(in the rows, 128 means zero)
The same turns and mirrors carry the whole set onto itself and the rows of a family onto each other. Which other rows belong to the same family as each row named below? List them in the order they appear above.
These 18 rows form 3 families of 6 rows each.
Fino: [135 122 119  88 131 131 125  98 123  98 143 142 134 144 130  91 102 139
 126 165 122 108 127 130 146 139  97 102 158 166]
Sut: [109 139 135 121 130 121 133  99 143 107 126 105 103 134 131 104 159 120
 137 138  84 117 113 170 125 148 167 139 101 159]
Gup: [105 171 113 140 128  62 125 123 150 139 114 121 126 128 138 108 106 117
 127 129 144 144 103 128 121 133 132 163  83 130]
nodoz: [ 84 139 126 118 117 123 127 109 157 109 143 109 119 157 128 107 136 131
 136 144  88 100  85 152 129 127 170 126 122 141]
Guk: [139 120 116  88 130 101 108 107 133 100 141 126 107 141 138  84 104 159
 125 145 113 109 144 148 139 158  94 132 138 155]
dud: [148 121 144 119 125 148 117 137 104 108 104 138  94 118 114 132 133 137
 110 139  99 119 189 125 108 122 116 120 140 100]
dedus: [150  91 120  95 132 136 127 136 136 110 132 126 130 129 146  97 101 143
 121 130 111  87 150 131 140 145 111  97 156 168]
som: [148 101 149 108 128 152 121 160 103 117 116 118 122 112 144 144 111 136
 127 105 111 128 180 131  97 109 104 111 152 109]
kolo: [165 177 145 130 119 131  98 148 126 146 142 139 133 110 164 142 130 145
 102 103 134 143 157 126 134 132  92 136 132 108]
Demik: [114 130  90 147 142  92 141 110 135 118 116  97 137 133 119 117  97 100
 133 119 149 122  88 120 139 128 156 146  95 148]
bidol: [151 180 150 141 102 155 123 143 127 147 140 149 156 124 153 154 112 123
 106 111 142 137 136 113 131 120 101 107 139 124]
det: [106 143 158 142 116 131 106 128 140 159 125 113 145 117 134 139 119 135
 133 138 144 170  95 110 140 107 156 125 136  77]
dodu: [107 110 100 119 126 142 132 121 134 116 120 107  99 140 135  97 130 107
 149 120  85  90 111 150 131 147 151 139 116 169]
tuzev: [102 162 115 135 112  79 153 120 145 112 106 129 154 141 133 125 103 105
 145 142 149 142  90 109 116 115 138 136  96 143]
tova: [125 121 149 152 149 118 114 121 135 166 104 100 152 100 136 142 138 104
 144 119 142 161  81 127 136 114 138 148 117 103]
pafo: [160 151 143 145 123 135 139 163 123 154 138 127 172  97 149 162 122 114
 117  99 150 142 138 137 121 124 114 128 142 105]
kenub: [122 125 136 106 106 149 122 146 116  95 131 127 113 140 123 137 127 154
 115 137  98 104 167 115 118 106 119 112 173  93]
Zez: [132 127 170 151 125 119 102 121 136 167 111 117 131  98 131 138 121 125
 151 145 126 185 119 130 138 129 151 130 107  98]

The rest of the family of tova: dedus, som, Demik, dodu, pafo
The rest of the family of Guk: Gup, nodoz, kolo, det, kenub

The same turns and mirrors carry the whole set onto itself and the rows of a family onto each other. Which other rows belong to the same family as each row named below? List them in the order they appear above.
These 32 rows form 4 families of 8 rows each.
ses: [118 107 134 144 124 147 143 119 146 119  93  93 116  83 186  90 161 119
  89 128 127 139 150 149 136 107 153 118 150 121 139 153 129 117 110  89
 113  99 118 137 132 124 121 165 122 117]
goneb: [145 117 116 142 135 143  96 145 136 160 143 160  99 139 109 152 122 111
 167 131 126 108 164  85  84 152 131 122 140  95 105 150 138 146 134 123
 118 140 121 121 125 136 116 126 161 163]
metod: [120  91 128 157 154 142 137 141 137 105 102 113 117  92 124 122 112 121
 112 141 154 139 127 111 114 123 151 135 146 105 127 162  86 128 111  86
 127 140 125 146 113  95 102 136  74 157]
gude: [149 118 104 130 140 129 107 156 136 165 143 154  88 149  96 156 128  93
 161 136 121 111 171  94  77 139 131 120 138  83 125 148 139 142 126 124
 119 139 119 109 131 119 121 125 144 156]
Devet: [132  99 131 153 163 150 128 135 127  98 103 102 124  83 138 123 127 119
 116 138 141 140 134 119 119 116 152 129 156  92 128 156  97 130 107  96
 119 130 123 152 113  75  88 133  87 139]
Divis: [ 75  99 101 109 120 113 134 144 133 160 169  95 135  96 144 117 124 132
 109 135 140 133 121 150 148 103 141 145 122 113 196 127 105 108 155 146
 133 119 159 129 151 118  98 160 121 129]
dor: [ 89 113 111 110 130 114 130 137 136 156 158 104 133  90 142 117 109 129
 106 127 140 134 128 157 156 107 139 158 133 112 198 132 115 104 153 152
 138 117 170 121 151 138 116 162 115 119]
pagor: [135 119  94 108 100 112 117 134 122 116 123 140 117 151 130 109 152 116
 123 115 108 129 127 126 120 140 129 104 140 164 191  94 198 129 129 132
 106 134 117 138 114 128 123 121 173 120]
kagu: [152 100  99 128 128 126  96 184 145  92 129 140 123 187 109 114 119  94
 143 133 126 122 112  96 116 150 147 103 147 158 160 105 136 120 122  86
 120 122 142 147 119  95 117  97 132 150]
supi: [105 115  96 145 111 130  97 145 137 191 141 142 117 151 139 124 162  95
 145 124 127 122 132 111  89 139 122 129 115 130 158 142 150 130 101 105
 143 102 118 113 160 173 130 163 171 143]
telu: [123 119  93 112  79 118 129 134 124 120 123 136 110 145 130 116 150 125
 121 118 110 145 122 136 126 141 120 111 142 151 174  91 185 133 139 124
  98 143 104 133 117 114 111 133 175 121]
sipos: [104 114 150 151 128 134 145 123 148 123 103  92 120  85 181  93 158 122
  94 131 140 141 151 132 140 103 153 108 138 115 132 148 141 109 116  97
 114 100  99 148 143 126 120 158 122 115]
teguk: [104 125 114 142 110 121  88 148 149 186 133 144 119 152 148 124 148 107
 134 126 124 131 147 112  90 142 113 122 111 145 146 145 138 126 107 105
 150  95 127 122 163 169 123 158 178 149]
vasuf: [131 116  92 109  93 124 124 141 123 113 110 125 108 154 134 121 150 117
 112 120 108 134 129 135 127 150 131 123 149 167 195  96 182 125 125 130
  99 142 117 124 127 122 109 115 176 123]
gif: [113 114 138 145 138 150 139 117 133 121 102  87 124  75 176  92 162 115
  95 124 140 132 144 134 137 101 158 114 139 125 158 150 130 109  94  95
 120  99 117 160 127 125 116 154 110 121]
zopaf: [148  98  95 126 136 122  89 174 126  89 124 156 137 185 110 131 117 102
 149 140 115 117 107 104 113 141 137 108 151 160 170 101 152 138 120 110
 128 127 134 139 114  99 109 108 140 142]
baz: [ 96 104 106 103 135 119 138 122 127 157 170  99 136  83 140 114 115 122
 113 124 136 129 136 148 153 103 156 142 121 110 196 139 119 105 151 152
 126 121 157 127 136 125 116 166 114 119]
Nute: [123 119  92 133 119 139  90 136 137 188 134 146 112 137 141 124 143 105
 143 116 121 120 142 103  81 152 113 118 113 150 156 149 148 135 103 108
 139 112 133 123 146 168 122 168 178 152]
lovid: [131 118  99 124  85 114 129 138 126 126 121 132 112 136 131 105 154 108
 127 105 121 146 117 129 128 160 143 112 134 152 186  97 188 126 133 125
  95 143 113 138 122 117 109 120 176 119]
ramo: [137  92 149 110 153 109 134 169 150 131 167 106 115 122 136 128 101 112
 137 147 147  92 149 129 157  87 177 114 153  86 162 127 104 104 160 132
 131 101 155 121 124 107 133 123 117 133]
nor: [148  96 102 126 127 124 100 174 140  92 129 155 122 185 112 115 117 103
 143 145 123 115 108 103 121 131 139 105 155 165 158  95 138 131 124  78
 128 117 127 142 107 108 135 112 136 154]
nasu: [144 104 154 113 157 103 126 163 151 123 178 119 123 116 132 128 105 117
 128 156 145  99 151 117 146  88 169 114 161  84 164 123 112 115 169 131
 145  97 163 135 128 100 135 129 101 116]
Vali: [161 115 118 140 147 133  93 156 136 162 136 158  95 148 115 149 120  99
 172 129 120 113 165  93  78 147 130 111 138 103 114 150 143 155 123 123
 127 128 121 114 125 123 114 132 172 146]
zusom: [150 118 123 135 132 123 106 150 143 165 130 159  82 141 107 156 112 103
 160 127 125 111 169  98  84 154 127 120 135  95 120 151 132 145 128 129
 127 147 126 110 118 127 117 120 160 157]
Duguv: [124  91 117 150 142 154 132 132 140  95 108 113 128  88 144 124 130 124
 120 148 141 130 131 110 119 114 150 129 158 100 119 160  80 134 115  77
 120 131 136 151 103  90  94 136  85 156]
Sok: [ 88 104 116 115 118 109 132 133 128 157 175 111 133  84 147 116 123 132
 102 132 147 133 111 144 137 106 143 150 134 120 205 122 117 113 160 145
 147 121 160 134 141 128 108 170 118 114]
latis: [128 106 148 116 159 117 132 155 154 128 171 116 138 114 128 130  98 115
 147 148 146  99 151 128 160  89 170 122 149  80 155 130 111 112 166 139
 147  99 167 126 126 111 125 117 114 121]
kete: [116 102 152 153 115 136 143 115 148 121 109  93 121  84 186  87 163 111
 103 123 133 143 147 136 137  99 143 105 138 118 148 153 128 122 106 101
 124 113 105 142 132 131 117 160 129 112]
fivor: [134  90 127 148 148 145 131 137 145  98 117 109 118  95 133 118 120 114
 114 143 135 148 139 110 113 109 133 116 142 102 132 166  77 134 111  95
 127 150 135 151 115  90 101 141  76 152]
pero: [146  97 104 126 126 135 105 169 135  90 131 144 137 188 115 131 128 111
 151 145 123 114 112 102 120 135 143 111 156 167 170  98 142 129 126  91
 127 123 137 143 110 104 113  88 153 150]
Novil: [115 116 101 144 119 139  82 142 139 181 138 144 111 142 144 118 146 103
 134 119 120 121 148 108  95 153 116 134 121 142 141 148 147 126 109 110
 130 106 123 113 166 179 132 171 171 151]
nobi: [129  96 136 120 170 114 121 160 139 128 175 111 141 119 132 124  98 109
 146 146 139 104 149 129 161  84 175 128 151  79 158 134 105 109 156 132
 138  99 160 125 134  98 124 141 109 121]

The rest of the family of Sok: gude, kagu, supi, lovid, nasu, kete, fivor
The rest of the family of latis: ses, goneb, dor, vasuf, Duguv, pero, Novil
The rest of the family of pagor: Devet, gif, zopaf, baz, Nute, Vali, nobi

The same turns and mirrors carry the whole set onto itself and the rows of a family onto each other. Which other rows belong to the same family as each row named below? List them in the order they appear above.
These 32 rows form 4 families of 8 rows each.
pum: [142 111 194 156 133 158 158 171 110 113 162]
ravof: [148 134 181 126 133 144 193 160 111  94 146]
Kaz: [148 122 176 132 129 155 168 174 115 101 160]
Dip: [ 92 105 176 111 102 114 183 137 106 129  80]
maruk: [ 81 105 155 113 106 123 168 160  98 110  87]
Vepo: [ 78 103 179 163  91 118 174 159 101 119 113]
fipa: [130 105 200 163 121 136 186 152 106 116 169]
bivek: [ 92  93 170 151  81 121 170 146 105 136 105]
duf: [150 120 193 120 128 146 194 151 130 114 158]
sute: [ 76  87 211 146 123 124 130 154  94 135  99]
dulo: [ 87  80 198 144 106 129 138 141  95 146  96]
pup: [ 89  95 196 111 119 120 162 134 100 138  73]
Nus: [ 91 112 156 110 103 107 182 166 112 111 101]
puf: [ 91  97 185  94 132 112 139 164 101 121  82]
Delu: [139 106 225 128 148 155 156 145 114 129 153]
bavo: [137 117 225 139 162 159 149 153  99 110 140]
pati: [151 113 205  99 153 152 171 149 123 123 146]
Gekib: [147 116 176 111 131 127 194 156 120 101 153]
piti: [ 78  93 180 108 124 128 142 155  93 117  77]
Zedi: [143 108 200 135 149 165 138 169 106 113 151]
bufir: [151 124 199 105 161 149 164 159 111  99 132]
daler: [137 108 209 150 128 156 182 151 116 125 162]
nutol: [ 78  93 204 143 110 118 167 131  97 139  85]
Tola: [138 124 203 168 133 155 181 155 102 107 152]
rafak: [152 115 182 111 150 155 149 175 113 103 147]
gal: [ 95  88 180 100 118 126 135 148 103 141  79]
noz: [ 73 100 167 152  97 130 171 157  95 113  96]
Zutu: [132  93 228 141 154 142 147 147 104 128 154]
Zub: [143 103 203  92 158 136 157 153 113 115 140]
gipe: [ 82 101 185 140  96 117 187 135 101 129  90]
gafo: [103  99 155 105  93 117 171 150 112 132  91]
Gok: [ 68  90 190 145 116 135 141 154  85 122  92]

The rest of the family of Vepo: fipa, sute, Nus, puf, Gekib, Zutu, Zub
The rest of the family of ravof: bivek, dulo, bavo, bufir, Tola, gal, gafo
The rest of the family of Gok: maruk, duf, Delu, pati, piti, daler, noz

The same turns and mirrors carry the whole set onto itself and the rows of a family onto each other. Which other rows belong to the same family as each row named below? List them in the order they appear above.
These 16 rows form 4 families of 4 rows each.
Konol: [ 94 135 137 147 125 130 120 119 113 144 100 137 139 118 138  89 127 132
 145 125 120  98 124  82 138 101 151  84 144 139 144 161 137 163 155 130
 151 122 141 111 186]
lesaf: [140  81 149 135 117  66 100 146 117  95 141 114 130 170 151 153 135 153
 152 120 108  99  96 129 174  97  96  99 102 124 138 122  92 175 130 118
 132 138 126 118 109]
sed: [133  85 134 137 112  51 111 145 119 106 152 124 124 161 135 141 132 149
 158 131 116 102  97 110 163 113  85 109 107 122 121 110  93 179 128 127
 120 146 125  98 126]
kamiz: [140  86 130 127 106  60 104 144 123 104 142 118 134 164 147 142 116 143
 157 131 109 105  83 107 162 111  87  94 120 116 127 107  99 187 130 125
 122 130 127 117 127]
lobas: [183 125 161 145  85  83 105 111 100 117 165 116 124 127 157 145 130 128
 171 139  95 105 143 147 171  86  96 137 103 196 115 177  98 130  93  97
 135 147 125 133 134]
pozu: [145 158 148 105  65  44 124 102  82 112  76 110 151 102 134  81 116 170
 131 116 110 104 156 104 127  91 120  95 123 150 126 177 183 155 106 142
 138 126 137 136 154]
tona: [ 84 142 129 152 127 135 118 131 110 145 112 130 130 125 127 104 124 132
 148 142 126 100 115  88 141 123 145  93 143 152 147 167 134 162 154 143
 157 114 135 113 187]
ketug: [138 160 154 117  66  40 127 116  81 112  76 113 142  98 136  80 104 178
 132 120 123  98 144  98 146  99 119  96 121 153 118 189 170 144 104 146
 144 111 123 145 164]
fusum: [195 120 141 139  86  77 109  98 113 120 149 111 136 104 140 143 146 127
 170 157 117 112 134 151 165  97  93 131 114 188 106 158 111 122  82 118
 122 142 130 132 125]
dafi: [188 122 150 156  83  64 119 104  93 114 146 112 127 111 144 128 144 133
 172 155 101 105 132 145 181  93 103 126 112 197  98 168  96 115  85 113
 133 139 121 114 137]
linon: [146 167 143 110  67  59 117 115  80  99  76 106 151 112 132  76 115 186
 131 113 120  95 152 106 136  97 109 105 112 159 108 176 177 154  96 150
 135 120 131 125 141]
Vab: [ 89 147 139 152 121 120 125 127  96 147 101 134 125 138 132  85 106 147
 144 128 116 101 122  82 143 103 151  88 139 149 134 141 137 166 163 126
 163 119 128 105 195]
Buk: [ 93 154 140 142 120 127 136 112  98 152 103 113 129 137 137  90 125 143
 161 125 143 108 132  96 143 108 145  92 135 142 157 168 131 165 160 139
 161 120 137 121 185]
doga: [191 119 146 151  70  90 123  94 102 121 145 110 122 111 150 129 122 127
 163 154 101 114 139 144 176  77  99 131 115 197  94 172 102 129  83 103
 132 139 125 121 138]
beki: [133 169 146 108  64  63 134 114  80 105  83 104 156 106 148  62 117 184
 148 108 129  94 161  93 149  94 114  92 109 149 137 173 168 143 113 145
 140 127 138 146 149]
Levu: [137  77 121 126 114  80 105 142 119 106 142 121 128 166 141 140 143 139
 168 132  96 107  99 113 157 104  86 101 102 126 118 119  97 183 123 127
 121 144 140  94 112]

The rest of the family of tona: kamiz, linon, doga
The rest of the family of Vab: ketug, fusum, Levu
The rest of the family of Konol: sed, pozu, dafi

The same turns and mirrors carry the whole set onto itself and the rows of a family onto each other. Which other rows belong to the same family as each row named below? List them in the order they appear above.
These 32 rows form 4 families of 8 rows each.
Nez: [130  74  97 129 118 107 154  98 119 136  92]
Sek: [182 123 132 120  91 114 152 134 116 164  93]
rivof: [141  96 104 128 100 169 139 132 123 105 121]
bofe: [132 120  87 111 127 114 102 138 144 108 102]
Met: [160 121 103 154  79  63 135 117 128 144  87]
purot: [150 107 104 114 108 172 149 130 119 120 124]
rom: [161 112 102 166  72 128 175 102 105 120 119]
zeli: [178 103 133 110  86 123 150 138 112 150  94]
rases: [186 125 129 113 109 127 139 151 127 146  94]
furef: [131 124  95 139 103 169 158 115 122 118 135]
zuti: [139  88  90 114 129 128 163 106 116 150 108]
viko: [136 119 102 103 135 129 116 139 152 124 106]
Fizi: [175 141 111 154  63 125 118 148 135 112 119]
dofu: [114 124  62 153 115  99 140 102 136 119 109]
pila: [143 101 102 125 127 120 175 110 118 160  90]
Zimom: [114 126  71 167 101 106 135  94 121 115 124]
saz: [156 149  99 171  77 108 170 107 103 143 108]
neleg: [140 103 106 115 108 105  97 147 151 124  93]
Feda: [153 123  91 143 109  68 133 125 124 157  79]
bof: [125  86  90 119 128 105 145 111 123 150  85]
pogu: [159 142 103 132 109  69 128 132 136 143  77]
lipu: [178 144 141 120  98 139 147 143 121 144 104]
buve: [148 119  99 161  86 120 179  87  99 134 116]
med: [152 125 102 117 114 114  98 156 153 126  94]
besag: [148 168  98 147  85 119 111 138 139 103 123]
zirak: [119 122  68 158 111 122 124 109 135  93 119]
Mero: [175 157 110 157  70 132 130 133 129 109 127]
Fiki: [168 132 111 167  80 122 175 106 103 153 114]
zeve: [123 114  76 169  93 107 123 109 142  98 117]
zini: [162 165 107 165  83 108 113 142 131 113 112]
sema: [149 126 109 135 105 168 142 122 123 105 141]
tinur: [151 136  95 165  91  65 126 115 133 138  91]

The rest of the family of med: Sek, purot, bof, buve, zirak, Mero, tinur
The rest of the family of sema: bofe, rases, zuti, Zimom, Feda, Fiki, zini

